In the data rows, the value 500 means zero.
Here are some points, one per row:
tensor([405, 396, 269, 461, 619, 632, 482, 746, 189, 546, 552, 483, 670, 602, 210, 414, 312, 637, 712, 613, 328, 561,
        681, 605])
tensor([408, 362, 217, 405, 623, 737, 473, 455, 328, 419, 449, 504, 509, 649, 507, 520, 542, 676, 522, 583, 337, 442,
        444, 712])
tensor([689, 655, 750, 460, 296, 725, 619, 573, 463, 344, 634, 299, 573, 436, 720, 389, 550, 744, 407, 444, 307, 554,
        398, 489])
tensor([553, 473, 705, 630, 472, 590, 586, 345, 452, 332, 647, 560, 695, 636, 679, 409, 589, 464, 468, 444, 446, 467,
        555, 275])
tensor([385, 693, 403, 590, 401, 336, 571, 578, 480, 456, 615, 599, 653, 349, 289, 386, 449, 626, 449, 636, 741, 396,
        529, 529])
tensor([490, 591, 575, 525, 393, 562, 431, 364, 608, 528, 381, 647, 451, 483, 423, 682, 350, 315, 646, 644, 453, 697,
        326, 518])
tensor([559, 249, 464, 263, 665, 600, 506, 339, 267, 354, 424, 758, 653, 354, 401, 638, 500, 478, 394, 514, 360, 569,
        537, 410])
tensor([696, 354, 485, 448, 676, 451, 716, 393, 640, 375, 374, 533, 431, 295, 576, 678, 621, 381, 309, 715, 463, 460,
        402, 495])
tensor([533, 435, 572, 695, 298, 315, 391, 634, 694, 646, 477, 550, 354, 253, 396, 555, 504, 99, 999, 462, 364, 620,
        56, 443])
tensor([269, 544, 587, 604, 856, 88, 317, 346, 565, 672, 498, 458, 493, 696, 532, 509, 450, 593, 319, 332, 420, 452,
        154, 365])
tensor([144, 618, 720, 226, 616, 806, 367, 478, 823, 706, 388, 708, 232, 410, 473, 553, 243, 268, 794, 495, 536, 594,
        340, 239])
tensor([499, 484, 497, 551, 584, 499, 608, 522, 472, 396, 405, 485, 474, 506, 458, 494, 591, 466, 530, 710, 322, 412,
        466, 641])
tensor([659, 545, 548, 636, 482, 441, 525, 418, 680, 436, 581, 509, 586, 794, 546, 564, 502, 325, 378, 276, 516, 538,
        423, 433])
tensor([526, 377, 545, 472, 503, 518, 603, 309, 614, 462, 699, 471, 610, 714, 685, 538, 631, 586, 429, 297, 645, 698,
        505, 365])
tensor([300, 364, 452, 305, 687, 674, 409, 479, 257, 336, 681, 614, 608, 562, 372, 364, 493, 712, 674, 534, 179, 415,
        546, 684])
tensor([422, 646, 476, 344, 406, 301, 687, 650, 485, 621, 390, 551, 530, 555, 542, 368, 615, 479, 486, 407, 336, 439,
        499, 589])
tensor([505, 441, 657, 475, 453, 440, 539, 320, 607, 424, 628, 225, 588, 764, 605, 501, 568, 503, 439, 398, 556, 602,
        438, 317])
tensor([298, 531, 516, 671, 361, 593, 510, 674, 751, 568, 387, 407, 362, 347, 268, 833, 493, 733, 139, 350, 82, 248,
        853, 541])
tensor([225, 644, 543, 727, 566, 411, 570, 486, 342, 499, 450, 564, 719, 290, 486, 359, 455, 819, 510, 536, 854, 623,
        458, 616])
tensor([356, 435, 638, 208, 405, 549, 444, 342, 687, 757, 353, 549, 269, 572, 672, 765, 154, 476, 768, 746, 628, 471,
        407, 537])
tensor([555, 564, 357, 364, 510, 413, 523, 435, 426, 674, 526, 464, 547, 245, 542, 538, 541, 476, 460, 530, 409, 260,
        564, 575])
tensor([723, 660, 486, 604, 298, 506, 260, 427, 535, 457, 745, 180, 445, 553, 484, 352, 551, 450, 544, 495, 633, 495,
        662, 420])
tensor([391, 802, 176, 672, 490, 465, 642, 314, 304, 740, 574, 665, 541, 431, 311, 184, 417, 379, 241, 638, 759, 591,
        260, 539])
tensor([503, 409, 245, 496, 651, 516, 547, 434, 504, 486, 438, 557, 370, 504, 404, 528, 501, 743, 530, 697, 334, 546,
        548, 523])
tensor([766, 342, 999, 526, 548, 582, 437, 725, 485, 872, 192, 776, 326, 407, 102, 330, 470, 746, 396, 670, 622, 123,
        584, 755])
tensor([715, 512, 234, 655, 737, 731, 667, 999, 457, 421, 610, 581, 612, 511, 475, 442, 153, 464, 604, 488, 470, 358,
        599, 740])
tensor([557, 514, 626, 613, 339, 684, 740, 478, 353, 356, 287, 558, 761, 686, 818, 426, 598, 640, 454, 521, 303, 407,
        535, 249])
tensor([634, 473, 415, 377, 671, 433, 577, 676, 698, 482, 427, 468, 809, 324, 418, 326, 369, 317, 438, 859, 490, 705,
        683, 477])
tensor([461, 273, 156, 392, 599, 560, 707, 615, 438, 501, 165, 530, 113, 409, 288, 590, 530, 607, 406, 440, 647, 459,
        480, 356])
tensor([590, 516, 564, 509, 419, 654, 683, 653, 610, 818, 626, 580, 245, 375, 574, 897, 449, 349, 761, 716, 544, 575,
        259, 464])
tensor([440, 594, 561, 648, 669, 346, 173, 359, 424, 483, 530, 275, 435, 630, 699, 253, 677, 517, 591, 493, 653, 446,
        624, 260])
tensor([458, 381, 438, 315, 786, 515, 518, 472, 273, 699, 343, 556, 591, 189, 582, 476, 470, 332, 440, 413, 390, 764,
        667, 549])
tensor([411, 631, 542, 418, 413, 212, 550, 613, 596, 535, 608, 419, 507, 558, 238, 604, 547, 464, 398, 389, 434, 492,
        306, 487])
tensor([681, 622, 456, 638, 338, 605, 448, 462, 432, 365, 630, 528, 618, 608, 527, 482, 781, 396, 628, 606, 638, 543,
        805, 374])
tensor([813, 882, 453, 657, 309, 405, 208, 655, 402, 467, 493, 399, 255, 519, 366, 399, 610, 362, 542, 515, 546, 676,
        745, 638])
tensor([571, 566, 265, 401, 274, 557, 353, 530, 654, 661, 264, 392, 698, 437, 334, 626, 489, 330, 659, 430, 634, 467,
        235, 504])
tensor([583, 680, 439, 656, 512, 354, 217, 557, 344, 510, 563, 420, 403, 482, 815, 331, 628, 539, 570, 501, 641, 481,
        637, 402])
tensor([550, 297, 168, 338, 654, 592, 641, 464, 383, 460, 391, 569, 294, 428, 459, 410, 362, 595, 507, 496, 404, 438,
        581, 485])
tensor([0, 198, 606, 876, 113, 448, 189, 624, 623, 619, 543, 267, 150, 392, 525, 744, 477, 507, 0, 645, 234, 241,
        601, 788])
tensor([627, 658, 557, 580, 638, 220, 88, 416, 404, 609, 606, 211, 462, 510, 517, 486, 503, 607, 467, 310, 591, 356,
        370, 319])
tensor([652, 451, 383, 590, 387, 522, 447, 451, 684, 459, 693, 501, 529, 559, 688, 355, 686, 464, 550, 283, 698, 613,
        609, 405])
tensor([449, 254, 412, 127, 581, 726, 581, 630, 349, 153, 633, 740, 498, 641, 629, 663, 533, 563, 384, 602, 481, 133,
        367, 592])
tensor([636, 485, 865, 554, 413, 542, 588, 397, 409, 273, 665, 181, 487, 701, 433, 651, 421, 499, 351, 311, 636, 593,
        390, 341])
tensor([649, 417, 379, 455, 359, 609, 559, 404, 737, 424, 731, 639, 714, 612, 587, 367, 793, 425, 589, 269, 652, 706,
        778, 408])
tensor([41, 557, 755, 712, 712, 432, 579, 197, 375, 468, 361, 400, 641, 314, 506, 535, 392, 736, 750, 267, 796, 222,
        788, 670])
tensor([412, 341, 515, 404, 615, 238, 638, 323, 613, 601, 545, 663, 563, 797, 706, 443, 704, 413, 502, 330, 636, 659,
        566, 448])
tensor([630, 695, 594, 511, 309, 576, 716, 618, 600, 389, 536, 308, 504, 609, 363, 566, 546, 394, 369, 407, 385, 529,
        366, 634])
tensor([496, 476, 472, 371, 167, 251, 178, 281, 710, 466, 234, 661, 520, 480, 654, 603, 113, 392, 713, 335, 591, 643,
        366, 678])
tensor([570, 686, 651, 522, 410, 439, 430, 641, 344, 444, 504, 475, 383, 482, 616, 368, 576, 677, 456, 422, 408, 592,
        478, 485])
tensor([550, 341, 555, 385, 761, 609, 631, 678, 610, 289, 447, 556, 538, 419, 527, 652, 604, 319, 295, 701, 675, 593,
        443, 592])
tensor([474, 385, 444, 435, 456, 492, 634, 517, 323, 444, 579, 505, 480, 419, 476, 349, 395, 415, 501, 583, 295, 536,
        588, 544])
There is one direction along which these points spread out most. Take the direction at right angles to it along which they spread out most. Go by this last direction. How far along it is each point below, from 0 to 99? The average is 50, and the first point in the table lies past the average. One standard deviation of the points above along it is 16.
tensor([300, 364, 452, 305, 687, 674, 409, 479, 257, 336, 681, 614, 608, 562, 372, 364, 493, 712, 674, 534, 179, 415,
        546, 684]) : 74
tensor([0, 198, 606, 876, 113, 448, 189, 624, 623, 619, 543, 267, 150, 392, 525, 744, 477, 507, 0, 645, 234, 241,
        601, 788]) : 31
tensor([533, 435, 572, 695, 298, 315, 391, 634, 694, 646, 477, 550, 354, 253, 396, 555, 504, 99, 999, 462, 364, 620,
        56, 443]) : 6
tensor([649, 417, 379, 455, 359, 609, 559, 404, 737, 424, 731, 639, 714, 612, 587, 367, 793, 425, 589, 269, 652, 706,
        778, 408]) : 65
tensor([550, 297, 168, 338, 654, 592, 641, 464, 383, 460, 391, 569, 294, 428, 459, 410, 362, 595, 507, 496, 404, 438,
        581, 485]) : 63
tensor([41, 557, 755, 712, 712, 432, 579, 197, 375, 468, 361, 400, 641, 314, 506, 535, 392, 736, 750, 267, 796, 222,
        788, 670]) : 53
tensor([583, 680, 439, 656, 512, 354, 217, 557, 344, 510, 563, 420, 403, 482, 815, 331, 628, 539, 570, 501, 641, 481,
        637, 402]) : 53
tensor([505, 441, 657, 475, 453, 440, 539, 320, 607, 424, 628, 225, 588, 764, 605, 501, 568, 503, 439, 398, 556, 602,
        438, 317]) : 51
tensor([440, 594, 561, 648, 669, 346, 173, 359, 424, 483, 530, 275, 435, 630, 699, 253, 677, 517, 591, 493, 653, 446,
        624, 260]) : 53
tensor([474, 385, 444, 435, 456, 492, 634, 517, 323, 444, 579, 505, 480, 419, 476, 349, 395, 415, 501, 583, 295, 536,
        588, 544]) : 60
